Families of rows that turns and mirrors carry onto each other, the same ones carrying the whole set onto itself: the rest of each named row's family, in list order
6 families of 5 rows
Z_351: [-44  23  -4  13  24  12  25  36]
Z_43: [  9 -81 -22   2  -8   0   4  11]
Z_221: [-10  27 -22  33   9   7  30   3]
Z_17: [-17 -53  13 -37 -43   1 -12  32]
Z_6: [-27  29 -19   1  23   1  31   3]
Z_935: [-45  20  23 -22 -28 -12   6  12]
Z_189: [  6 -62 -17 -17 -42  11 -26  16]
Z_498: [ -1 -74   8  22 -12  -2 -24  40]
Z_152: [-13 -45  12 -29 -48 -21  -7  -4]
Z_150: [ -8 -32  -3 -31 -47 -16 -29  42]
Z_885: [-26  17  -3 -49 -26  -7  10  22]
Z_226: [-12 -84   7  20  -4  15  -3  19]
Z_339: [-10 -40 -32  28  37  20  24  37]
Z_707: [-6 30 -4 14 31 25 20  3]
Z_452: [ -4 -66 -22  25  24  22 -20  30]
Z_307: [ -1   6   9 -34 -53  -4  -3   3]
Z_597: [-11  31 -18  32  15  -7  22   6]
Z_396: [-15  33 -19 -25 -30 -19   0  21]
Z_324: [-12  35   1 -35 -22  15  -1   8]
Z_971: [  6 -40   7  55  23   7  19  15]
Z_524: [  5 -75   7   0  -2  24 -31  16]
Z_782: [ -7 -28   7 -43 -42  15 -33  17]
Z_280: [-25  33 -27 -24 -27  -8  -1  18]
Z_213: [-16  43  20  -1   4  -2  16   8]
Z_509: [  4 -38   1  35  44  29   1   7]
Z_352: [-18 -33 -12  43  37  16  24   1]
Z_606: [ -2 -35  -1  61  26   3   8  18]
Z_383: [-17  -1   2  34  52  14   6  27]
Z_563: [  1 -75  19  10  -5  -7 -22  37]
Z_294: [-18 -30  -2 -39 -36 -16 -34  38]

The rest of the family of Z_351: Z_43, Z_935, Z_152, Z_339
The rest of the family of Z_150: Z_498, Z_597, Z_396, Z_606
The rest of the family of Z_782: Z_707, Z_324, Z_524, Z_509
The rest of the family of Z_17: Z_6, Z_885, Z_226, Z_352

Families of rows that turns and mirrors carry onto each other, the same ones carrying the whole set onto itself: the rest of each named row's family, in list order
5 families of 8 rows
Z_154: [-13 -40  30   5  -4   9  36  28   1  17]
Z_117: [ 58   7  45  37 -14 -10 -19  16  15  31]
Z_816: [  9   8   6 -33 -29   0 -22   5 -38  42]
Z_46: [ 58  13  54  28   0  -4 -17  15  20  35]
Z_144: [  4  22  51  20  -6   3  37 -12  68 -12]
Z_461: [-14  13  -8  18  21 -15   4 -35  20  42]
Z_797: [ 18  61  23 -12 -43 -13 -24 -45  18  18]
Z_79: [ 29  23  62 -32 -41   3  26  34   4 -21]
Z_732: [ 29  32  50  20 -13  -3  43 -17  54 -23]
Z_988: [-30  16  -1 -40 -21   6  41 -30  17 -12]
Z_74: [ 11   4  -7  35  23  -7   5 -41  22  29]
Z_650: [-30  11  -7 -36 -33   0  32 -26   4 -21]
Z_484: [ 17  22  53  20  -4  11  33 -27  67  -3]
Z_332: [ 27  13  42  23  -4  16  39 -32  57 -18]
Z_840: [ -5   2 -21  28  13  -9 -13 -33  20  20]
Z_883: [ 29  21  42 -33 -58   4  14  31  -4 -27]
Z_508: [ -3 -38  24   4  18  19  29  26   3   4]
Z_330: [ 34  14  63  34   1  -1 -27  14   9  35]
Z_676: [-13   0  -8  23  21  -6 -12 -28  22  38]
Z_714: [ 47  60  13  -5 -40 -16 -27 -29  17  14]
Z_889: [-21  16  -7 -47 -37   3  41 -22  21  -5]
Z_899: [ 13   5  -3 -27 -30 -10 -32  24 -29  27]
Z_625: [-13  20 -17 -28 -38  -5  35 -39  12 -17]
Z_275: [ -7 -34  22   6   6  12  47  19  -1 -12]
Z_69: [ 30  62  23 -12 -52 -23 -14 -36  21   9]
Z_162: [ 28  27  64 -37 -55   7  26  20   9 -10]
Z_371: [ 54   6  52  30   4   1 -16  30   4  19]
Z_963: [ 29  59  22  -2 -47 -17 -17 -47  12   1]
Z_765: [ 45  11  58  26 -14  -5 -27  22  14  39]
Z_218: [ -1   2 -15  24   8  -7 -11 -44  21  36]
Z_564: [ 10 -35  15   2  14  12  35  36   6   2]
Z_640: [ 26  17  65 -31 -56  19  10  28  11 -12]
Z_904: [ -3 -33  34  -2   9  13  38  37  12  10]
Z_41: [ -3   5   3 -34 -30 -11 -18  19 -36  30]
Z_955: [ 26  69  27 -18 -32  -6 -22 -35  29  13]
Z_141: [ 12  11  -5 -24 -29 -21 -20  21 -40  20]
Z_651: [ 11  -7 -15 -18 -21   0 -24   8 -38  25]
Z_199: [ 44  22  59 -29 -47   4  32  23  -2 -18]
Z_88: [ 15  20  50  19  -3   5  47 -34  53 -13]
Z_570: [-19  17  -7 -38 -20   5  38 -26   3 -29]

The rest of the family of Z_955: Z_154, Z_816, Z_144, Z_461, Z_330, Z_889, Z_640
The rest of the family of Z_651: Z_732, Z_74, Z_883, Z_714, Z_625, Z_275, Z_371
The rest of the family of Z_564: Z_117, Z_332, Z_840, Z_963, Z_141, Z_199, Z_570

Families of rows that turns and mirrors carry onto each other, the same ones carrying the whole set onto itself: the rest of each named row's family, in list order
12 families of 3 rows
Z_624: [ 13  16  30  51   6  45 -44  -3 -21 -38  35  42  49  50]
Z_53: [-29  66 -28  23  35 -27 -61 -10 -20  25  18  52  39   2]
Z_467: [ -5  -7  42  44 -22  38 -46   4  -2 -20  11  41  51  38]
Z_674: [ 24  19  39  44   9  28 -39 -42 -31  -9  33  86  35  55]
Z_112: [ -8  63 -20  39 -14  38  -4 -23 -12  51  16 -13 -19  29]
Z_604: [  7  51  12  51 -17  26   5 -29  -7  11  24 -18  10  72]
Z_743: [-27  64   1  10  29  -7 -49   9 -29  32   1  86  40 -16]
Z_734: [ 35  14  38  39 -31  38 -24  -7 -22 -25  16  43  65  44]
Z_411: [  5  74 -18  10  38 -24 -21  16 -37  23 -21  58  19  -4]
Z_424: [ -9  97 -12  29  38   5 -51 -16 -25  53  10  55  -3  -5]
Z_325: [ 57  20  51  41 -18  28 -33  -3 -25   1  36  70  47  22]
Z_317: [-12  45  -4  21 -46  47   3  -7 -21  40  12 -10  39  60]
Z_222: [ -7  58   5  -7  32 -30 -23  10 -26  24 -22  71  18  -1]
Z_453: [-24  63 -25  -8  46 -10 -34 -23 -31  37  12  65  17   0]
Z_346: [-31  71 -31  19  29 -10 -38  23 -22  20 -25  53  15  -2]
Z_263: [ -6  47 -10  37 -13  45   5   4 -14  48 -12   2 -14  67]
Z_770: [ 10  47  -4  30 -26  43  -2 -39 -24  59   7  -4   6  66]
Z_52: [ 10  70  -6   4  38  12 -45  19 -24  22 -17  68  19 -28]
Z_322: [-28   5  55  31  -1  19  -9  -6  14   1   2  53  62  13]
Z_654: [ -1  55   4  18  26  39 -58 -19  -2  38 -27  42   7 -36]
Z_969: [ -2  69 -10  -3  18  -2 -43   7 -33  35 -24  77   8 -17]
Z_163: [ -9  73   4 -12  39 -24 -61 -24 -35  33   0  50  13  31]
Z_659: [  0  71  -4  66 -15  16  14 -24 -10  57  20 -14  18  24]
Z_558: [-14  67 -31   6  16  -8 -39 -27 -54  34  10  34  20 -24]
Z_432: [ 17   4  23  44  -4  43 -64   8  -9 -31  33  54  39  35]
Z_517: [ 26  18  43  20  -4  44 -45 -12 -29  -7  40  73  68  42]
Z_334: [ 13  80  16  52  12  44   6 -19 -16  20  10 -26  49  20]
Z_49: [  9  71  -4  58 -27  35 -20 -28   4  80  15   8   4  39]
Z_413: [ 19  19  30  50 -20  14 -56   2  -8 -28  41  56  60  15]
Z_727: [ 15  22  45  21  -9  15 -46   2  -6  -9  -8  94  55  38]
Z_342: [ 15  73   1  23 -10  41   0 -28   5  57  18  23   9  85]
Z_910: [  6  82  -4  60 -28  34  -4 -25 -20  54  35 -10  14  37]
Z_713: [ -6   2  32  34 -18  28 -34   1 -14 -37  26  56  52  47]
Z_705: [ 18  60  15  63 -38  39  10   3 -17  54  10   2  -8  32]
Z_846: [  0  55  10  64 -37  20  -4 -12  -4  77  22   4  10  45]
Z_790: [ 10  11  26  17 -16  53 -31   1 -30  -4  32  94  50   6]

The rest of the family of Z_222: Z_624, Z_49
The rest of the family of Z_770: Z_453, Z_517
The rest of the family of Z_325: Z_53, Z_263
The rest of the family of Z_322: Z_654, Z_334
The rest of the family of Z_558: Z_317, Z_790
The rest of the family of Z_705: Z_346, Z_413
The rest of the family of Z_713: Z_969, Z_910
The rest of the family of Z_467: Z_52, Z_659
The rest of the family of Z_432: Z_411, Z_846

Families of rows that turns and mirrors carry onto each other, the same ones carrying the whole set onto itself: the rest of each named row's family, in list order
4 families of 8 rows
Z_389: [ 63 -32 -29 -23 -47   4  25  28]
Z_998: [  7 -27  37  14   2  40  -8 -39]
Z_562: [ -7 -29  40 -11  10  28  16 -39]
Z_25: [ -3 -39 -25  -7   1  39 -15 -46]
Z_356: [ -9 -43  29   6   2  -9  10 -40]
Z_600: [ 10 -57  -2  -1 -17  25 -19 -58]
Z_803: [ 55  -1 -29  25 -59  11  11   4]
Z_537: [-12 -32 -14 -17 -10  63   4 -30]
Z_75: [ 48  -2 -45 -27 -22  -7  33  19]
Z_726: [ 52 -14   5 -21 -51  -5  49  24]
Z_684: [ -3 -70  -7 -27 -11  37   4 -37]
Z_375: [ 68 -11 -31 -25 -49  35  17  12]
Z_682: [ -4 -28  13  19   3  19 -12 -52]
Z_951: [ 65  -2  11   4 -56 -19  26   2]
Z_177: [ -8 -36 -20   3 -14   1  -9 -59]
Z_930: [  0 -20  30 -25  -1  57  13 -35]
Z_393: [ 67   3   7   4 -12 -29  19  10]
Z_136: [ 60  -3 -19 -34 -26  14  36  32]
Z_999: [ -4 -39  -5  21  -5  45 -19 -33]
Z_680: [ 75 -19 -22   2 -53  -9   3   5]
Z_5: [  6 -44 -22 -46  -4  24  -3 -49]
Z_286: [ 63  -2 -46  -3 -34   4   8  17]
Z_313: [ -1 -39  31   0 -21  15   5 -62]
Z_94: [ 62   8  -9  25 -33 -15  12  11]
Z_576: [ 57  -9 -37  11 -17 -23  10  15]
Z_170: [ 59   8  18  -6 -23  -6  40  25]
Z_598: [  4 -52  27 -42  13  14  17 -32]
Z_783: [ 68 -17  18 -22 -34  25  36  31]
Z_10: [ 58  10  -1 -34 -16 -12  41  13]
Z_559: [ -6 -40   2 -38  11  48  11 -32]
Z_760: [ 54  -8  21  28 -44   1  31  22]
Z_580: [-12 -51  25 -26 -16  28  27 -41]

The rest of the family of Z_998: Z_537, Z_75, Z_930, Z_393, Z_999, Z_576, Z_10
The rest of the family of Z_356: Z_803, Z_375, Z_177, Z_5, Z_598, Z_783, Z_760
The rest of the family of Z_286: Z_562, Z_25, Z_682, Z_136, Z_94, Z_170, Z_559

